In the data rows, zero lies at 7.5, halfway between 7 and 8.
Some points, one per row:
[8,11,12,2,0,6,1,8,8,7,5,8,7,12,13,7,7,8,7,10,9,5,3,14,10,9,6,9,6]
[8,14,15,11,1,5,2,3,5,8,12,6,8,7,11,5,9,10,7,5,9,7,5,11,6,7,8,6,7]
[5,3,4,8,15,9,10,8,11,8,1,7,7,6,2,8,11,7,9,9,7,8,8,5,9,8,6,10,5]
[7,7,6,5,8,10,8,7,11,10,6,10,7,8,0,9,11,6,9,12,10,8,5,3,10,6,3,9,6]
[7,10,9,0,5,9,10,9,4,10,5,10,6,7,7,7,3,4,10,10,6,10,6,4,11,9,5,10,8]
[9,4,4,5,12,10,13,10,9,9,4,8,7,11,0,7,6,6,8,10,7,8,7,5,11,8,6,8,6]
[7,6,6,5,6,6,6,13,8,7,0,5,6,10,1,6,11,10,7,8,9,9,9,7,8,9,8,9,7]
[7,3,9,12,2,8,5,6,4,7,10,10,8,4,15,14,6,6,7,0,9,8,9,15,5,8,9,8,6]
[6,5,6,0,9,9,11,10,11,9,3,7,8,10,0,8,4,9,9,8,8,7,11,2,8,9,7,9,8]
[7,2,6,7,14,12,15,4,6,8,12,6,10,4,9,12,5,8,5,8,5,6,2,12,6,6,9,9,9]
[9,7,5,8,0,5,0,10,7,7,6,8,5,6,7,6,6,8,7,10,9,9,7,15,8,8,12,9,7]
[6,13,9,5,7,7,9,7,3,4,3,13,7,9,0,12,7,5,9,3,7,7,10,9,10,10,6,8,9]
[8,2,2,5,15,12,14,7,9,8,4,7,12,7,9,8,7,6,6,8,6,8,8,6,7,8,8,6,6]
[8,13,7,11,1,3,2,8,6,9,7,10,7,9,4,4,12,9,8,7,9,10,8,4,9,7,6,8,6]
[8,10,11,5,6,5,9,8,8,6,4,9,9,10,0,8,10,5,9,8,8,9,12,2,12,7,6,9,6]
[8,9,4,11,15,5,7,8,8,7,9,5,3,9,4,8,5,7,10,13,9,3,12,7,4,8,8,8,5]
[7,8,10,9,8,5,10,10,8,7,7,11,4,8,2,11,5,6,12,4,6,9,9,0,8,5,10,8,8]
[5,8,8,15,1,6,6,7,7,5,10,7,4,8,15,10,9,8,6,5,7,7,14,7,9,7,4,6,11]
[7,13,9,8,1,3,0,10,6,9,7,9,7,6,8,10,11,8,8,6,10,8,10,7,9,7,6,9,7]
[8,11,11,15,1,5,1,5,4,8,15,6,6,5,14,6,6,10,6,5,7,8,6,13,6,6,9,6,8]
[9,7,3,6,12,9,8,8,11,8,6,5,6,10,9,9,6,5,7,8,15,8,7,1,8,7,6,8,5]
[8,6,4,1,14,10,13,9,10,9,4,7,8,8,2,10,6,5,8,11,7,9,9,2,9,8,5,9,5]
[5,9,12,12,1,4,0,5,7,6,12,6,6,8,14,7,9,9,7,7,7,8,3,15,6,7,11,8,10]
[7,13,12,6,4,2,0,7,4,8,7,9,8,8,9,8,9,6,8,3,8,10,10,4,11,9,6,9,11]
[6,12,9,14,1,4,5,6,6,6,7,7,7,7,12,9,9,13,8,3,6,7,6,15,5,6,9,7,10]
[7,6,3,11,8,8,1,7,7,6,3,7,8,7,1,5,10,8,9,12,8,6,14,6,7,9,11,10,9]
[6,8,11,0,7,4,7,4,8,8,6,11,8,5,3,8,10,9,9,7,8,11,8,5,9,7,7,14,7]
[7,10,8,7,15,5,9,9,10,9,4,9,6,10,0,4,5,8,8,2,9,8,7,3,11,10,6,10,5]
[8,9,5,1,6,10,7,5,11,10,6,13,7,7,4,6,3,5,10,9,5,10,7,9,13,5,7,6,7]
[9,8,6,6,11,7,8,8,10,3,5,13,7,10,1,7,8,6,8,10,13,7,7,10,4,5,11,6,6]
[9,2,6,11,13,10,11,4,6,7,13,5,7,4,15,7,6,8,5,7,4,7,2,15,5,6,10,6,10]
[8,11,9,14,2,7,0,7,3,8,10,2,6,12,12,7,7,8,8,8,6,9,3,11,9,8,11,2,7]
[9,5,5,1,9,6,11,10,8,8,2,11,9,13,0,6,6,6,9,7,8,8,9,4,10,8,7,9,6]
[7,7,7,2,14,10,12,9,8,8,4,9,10,8,0,4,8,5,7,10,6,9,9,1,10,8,5,9,7]
[10,9,5,2,12,8,11,8,11,8,10,7,6,11,7,4,8,5,6,7,11,7,10,0,6,9,7,7,8]
[7,5,5,3,15,13,15,8,10,6,7,6,9,8,4,8,7,7,7,10,5,5,7,9,8,7,5,8,7]
[7,1,6,15,10,9,12,4,5,8,9,7,7,7,15,7,14,9,8,2,5,7,6,12,5,6,8,8,4]
[8,2,6,15,14,11,14,6,8,7,13,7,7,6,12,5,8,10,6,4,4,7,3,8,6,6,9,4,5]
[8,7,4,3,15,8,13,5,12,5,7,7,12,13,3,5,8,9,7,1,8,8,3,2,8,8,9,8,7]
[8,9,10,15,9,12,8,7,5,11,11,6,4,5,15,3,8,9,6,1,8,8,0,9,4,6,7,5,9]
[7,3,3,9,9,6,9,4,9,10,12,5,9,9,12,2,11,8,5,7,5,10,8,8,8,5,12,6,9]
[7,13,9,0,7,7,5,8,10,7,5,9,11,11,0,4,8,7,9,10,10,9,10,5,9,8,6,8,5]
[8,11,7,6,0,3,3,11,7,10,4,10,8,9,2,9,9,7,8,7,8,9,11,8,8,8,7,9,5]
[8,14,15,7,0,5,3,8,9,7,7,7,6,8,7,8,7,7,8,5,11,10,9,4,8,7,7,7,7]
[9,6,4,4,7,9,9,8,12,6,6,11,7,9,0,5,10,7,9,8,12,8,9,0,9,9,7,7,5]
[7,10,8,13,3,4,2,7,6,6,10,5,8,8,14,9,2,9,8,3,8,5,5,15,7,7,10,5,10]
[8,8,6,1,8,6,6,10,11,9,5,11,8,10,0,6,6,6,8,9,10,9,11,2,10,7,7,9,5]
[9,13,10,8,3,3,5,6,4,9,7,3,8,9,3,11,5,8,8,7,10,5,12,8,7,9,9,7,10]
[10,6,11,13,15,8,13,8,12,5,6,2,10,12,9,5,8,3,5,12,6,8,5,6,4,8,5,6,7]
[7,8,2,9,13,8,10,6,6,7,14,3,6,6,10,12,7,9,9,10,5,6,13,11,5,10,5,4,7]
[8,1,5,9,15,12,14,4,6,7,12,5,8,6,12,6,7,7,6,8,4,5,5,14,6,7,9,6,9]
Here are 16 more points, each followed by its number:
[8,10,6,5,13,6,5,11,6,7,2,9,5,11,1,8,9,6,8,8,8,9,10,4,10,7,9,9,4] 0
[7,13,7,9,4,7,2,10,7,3,6,11,6,8,6,8,13,11,6,5,6,9,5,2,8,9,7,5,12] 1
[8,2,8,14,11,8,15,4,3,7,10,4,9,5,11,6,7,8,5,3,7,7,2,15,7,10,10,9,7] 2
[6,0,5,6,15,13,15,5,9,7,10,8,9,6,12,7,4,7,6,7,6,5,4,12,7,7,8,6,9] 3
[10,10,8,0,4,8,9,9,10,9,4,7,8,4,0,9,9,6,8,11,10,8,7,2,9,7,7,7,10] 4
[8,9,11,7,12,11,1,7,3,6,11,1,9,5,15,4,10,10,8,6,4,10,8,5,7,10,4,6,8] 5
[7,9,10,1,6,8,2,8,6,10,2,8,7,13,2,10,9,6,8,8,11,8,8,4,7,11,7,5,6] 6
[8,2,6,6,13,12,5,6,5,4,14,10,10,5,15,7,7,7,8,5,6,6,1,10,5,6,10,5,10] 7
[6,1,8,5,15,12,13,4,10,3,12,5,9,7,14,8,7,10,6,5,5,6,4,8,6,8,9,6,11] 8
[7,11,15,11,0,5,1,7,6,7,12,9,6,4,13,3,12,8,6,3,10,7,6,13,6,6,10,8,7] 9
[8,6,10,0,8,11,15,6,7,8,7,8,9,8,6,7,2,5,6,12,4,6,2,5,12,11,8,5,9] 10
[8,11,10,3,3,5,8,7,4,12,6,9,5,10,8,8,10,5,7,3,11,6,9,3,11,8,5,10,9] 11
[8,6,5,11,11,13,10,9,9,5,4,4,10,8,3,8,8,9,6,12,7,10,4,2,9,8,5,6,7] 12
[8,12,6,3,7,7,4,11,8,4,7,10,3,10,0,10,8,9,5,7,6,7,11,6,8,9,8,11,7] 13
[7,11,4,2,7,3,5,11,7,10,4,7,10,8,1,4,11,7,10,10,6,7,11,10,7,8,8,10,8] 14
[7,2,4,15,15,11,13,4,7,7,11,6,8,5,15,5,6,8,7,7,3,7,4,14,7,7,9,5,5] 15
Which of these numbered points is nearest to each point below, ignoring the 2 directions in which the first points spread most? Its number follows each.
[8,6,4,9,13,8,5,7,5,8,7,11,11,1,11,10,7,10,10,12,8,7,5,6,4,4,7,2,10] > 7
[7,2,3,9,14,10,14,9,9,9,9,3,10,6,8,1,8,7,7,10,4,6,7,8,4,6,10,11,9] > 14
[9,7,8,8,11,7,6,10,2,8,5,5,1,7,15,5,10,5,9,4,3,9,10,9,8,8,9,9,6] > 0
[10,4,6,7,10,7,8,10,10,9,5,7,6,11,6,5,6,8,8,10,8,11,9,8,10,7,4,3,4] > 15
[8,13,5,0,12,7,0,5,9,4,9,6,3,12,7,6,13,9,7,11,10,9,6,7,4,7,9,7,10] > 13
[10,11,6,7,1,6,4,9,4,9,2,9,10,8,6,8,7,8,9,9,10,7,13,6,8,8,6,10,6] > 15
[4,13,7,8,6,4,0,7,11,8,8,9,6,8,6,9,7,8,6,5,7,10,8,5,8,9,9,6,13] > 1
[6,10,9,7,8,8,1,12,3,7,6,2,5,6,13,8,6,6,8,7,4,8,11,14,5,10,10,9,7] > 0
[7,5,5,2,15,10,15,7,11,4,3,5,3,10,8,5,5,8,9,7,5,9,10,6,8,8,9,7,11] > 8
[6,12,12,12,6,8,5,4,5,6,9,7,7,4,13,9,13,12,6,5,5,9,2,14,5,4,9,7,8] > 9
[7,6,8,13,2,4,3,5,4,8,14,9,5,5,15,5,10,9,6,2,7,7,6,15,6,7,11,7,10] > 9
[8,15,15,10,6,6,3,6,9,5,11,4,8,3,9,8,7,9,8,7,9,6,8,11,3,4,9,6,8] > 9
[7,5,8,7,9,5,8,7,7,7,3,6,5,4,10,13,6,7,9,4,9,4,13,14,6,11,8,6,12] > 3
[8,15,9,2,0,5,4,8,7,9,7,7,9,8,5,7,10,7,10,8,8,6,8,2,8,9,8,6,8] > 4
Now 16 new points, numbered from 0 again:
[9,11,7,8,0,3,4,9,8,7,5,7,5,8,8,11,11,9,8,8,9,8,11,6,9,8,6,9,6] 0
[8,15,10,7,5,6,5,9,5,8,6,4,6,5,3,9,7,6,7,3,11,10,8,7,10,8,7,11,5] 1
[8,2,2,5,15,11,15,9,10,7,5,7,10,7,5,7,6,8,8,10,5,6,9,4,10,8,6,7,5] 2
[6,10,11,0,4,4,4,9,7,7,10,10,10,7,4,10,6,5,8,8,11,10,12,3,9,8,7,8,6] 3
[6,7,6,6,6,9,8,7,1,3,13,9,13,11,5,9,7,9,10,4,4,11,8,6,8,7,7,9,6] 4
[7,3,5,9,11,11,13,6,7,5,13,4,7,7,15,4,4,9,5,8,5,8,4,14,6,6,10,6,10] 5
[8,11,10,13,6,5,8,8,1,10,11,8,6,15,8,14,2,5,7,7,5,6,4,5,9,5,8,8,9] 6
[9,8,9,7,13,3,10,6,10,7,15,2,5,4,5,7,12,7,6,8,7,11,9,11,4,6,7,7,8] 7
[6,0,3,11,15,12,13,8,7,7,10,7,8,6,10,9,9,10,6,8,5,6,3,12,5,7,8,5,8] 8
[9,9,9,13,4,2,0,5,9,9,11,8,7,6,14,11,4,10,8,3,9,8,4,10,5,7,9,8,8] 9
[5,6,7,7,9,12,15,8,9,7,4,5,8,7,0,9,7,10,8,9,5,7,11,5,7,10,8,7,6] 10
[8,8,9,9,7,6,15,10,6,8,4,12,8,9,15,3,9,3,4,9,9,8,0,7,7,5,7,10,8] 11
[7,8,4,1,15,11,15,7,6,8,4,7,7,11,1,10,8,4,7,10,7,7,10,5,11,6,6,8,9] 12
[6,9,6,13,10,7,8,4,2,6,11,8,7,7,15,13,12,10,6,8,3,5,10,6,11,6,8,5,6] 13
[9,11,9,12,2,3,5,6,6,9,15,9,6,10,15,7,9,9,6,2,9,7,3,8,5,6,8,4,8] 14
[5,1,3,4,15,12,11,7,9,9,2,5,8,8,8,6,6,7,9,11,6,8,12,7,6,8,7,8,8] 15
Which of these numbered points is nearest to each point below, ignoring the 2 directions in which the first points spread most? Its number follows each.
[7,12,10,2,0,5,3,10,7,10,7,10,10,8,3,8,9,4,8,6,10,8,10,4,8,9,7,9,7] > 3
[7,4,8,12,6,6,5,8,15,9,11,9,7,6,11,12,1,7,7,1,8,5,0,8,8,8,8,10,9] > 9
[9,2,4,2,13,11,13,9,9,8,3,7,8,9,3,7,8,6,8,11,8,8,12,3,9,8,6,8,5] > 2
[7,6,12,11,0,8,0,7,8,7,4,10,8,9,2,7,13,6,10,13,12,8,4,7,8,7,6,8,7] > 8
[5,6,9,0,8,8,12,7,7,7,4,5,5,10,5,10,12,10,10,6,11,4,11,6,11,7,8,7,8] > 12
[7,7,6,1,12,9,11,11,9,9,4,6,11,9,0,3,5,4,7,9,8,10,9,4,8,9,6,8,9] > 5
[6,2,4,6,14,12,13,11,9,5,7,3,8,7,8,5,5,9,6,9,6,10,7,7,5,6,9,6,11] > 5
[10,11,11,13,12,8,6,9,7,9,9,6,5,4,0,5,5,7,10,11,7,10,1,4,6,5,7,7,10] > 1
[7,11,9,14,8,8,10,11,12,7,2,8,9,11,3,6,9,4,5,5,4,9,6,11,5,9,9,5,4] > 10
[9,8,10,14,0,8,13,8,4,7,5,9,3,7,12,4,7,9,6,7,12,8,9,4,2,6,8,10,9] > 11
[8,15,11,4,3,6,3,10,8,8,3,9,8,7,2,6,7,7,8,7,12,8,9,4,9,9,6,9,6] > 1
[6,3,6,9,15,14,13,4,6,7,10,9,9,4,10,8,9,10,6,7,5,6,4,10,5,6,9,5,7] > 8
[6,10,10,2,4,9,3,5,11,7,9,7,7,8,9,6,2,8,6,14,1,9,9,11,6,8,10,8,12] > 5
[7,5,12,8,10,7,7,6,11,8,7,7,13,9,4,7,5,7,11,13,4,10,0,0,4,9,8,8,5] > 9
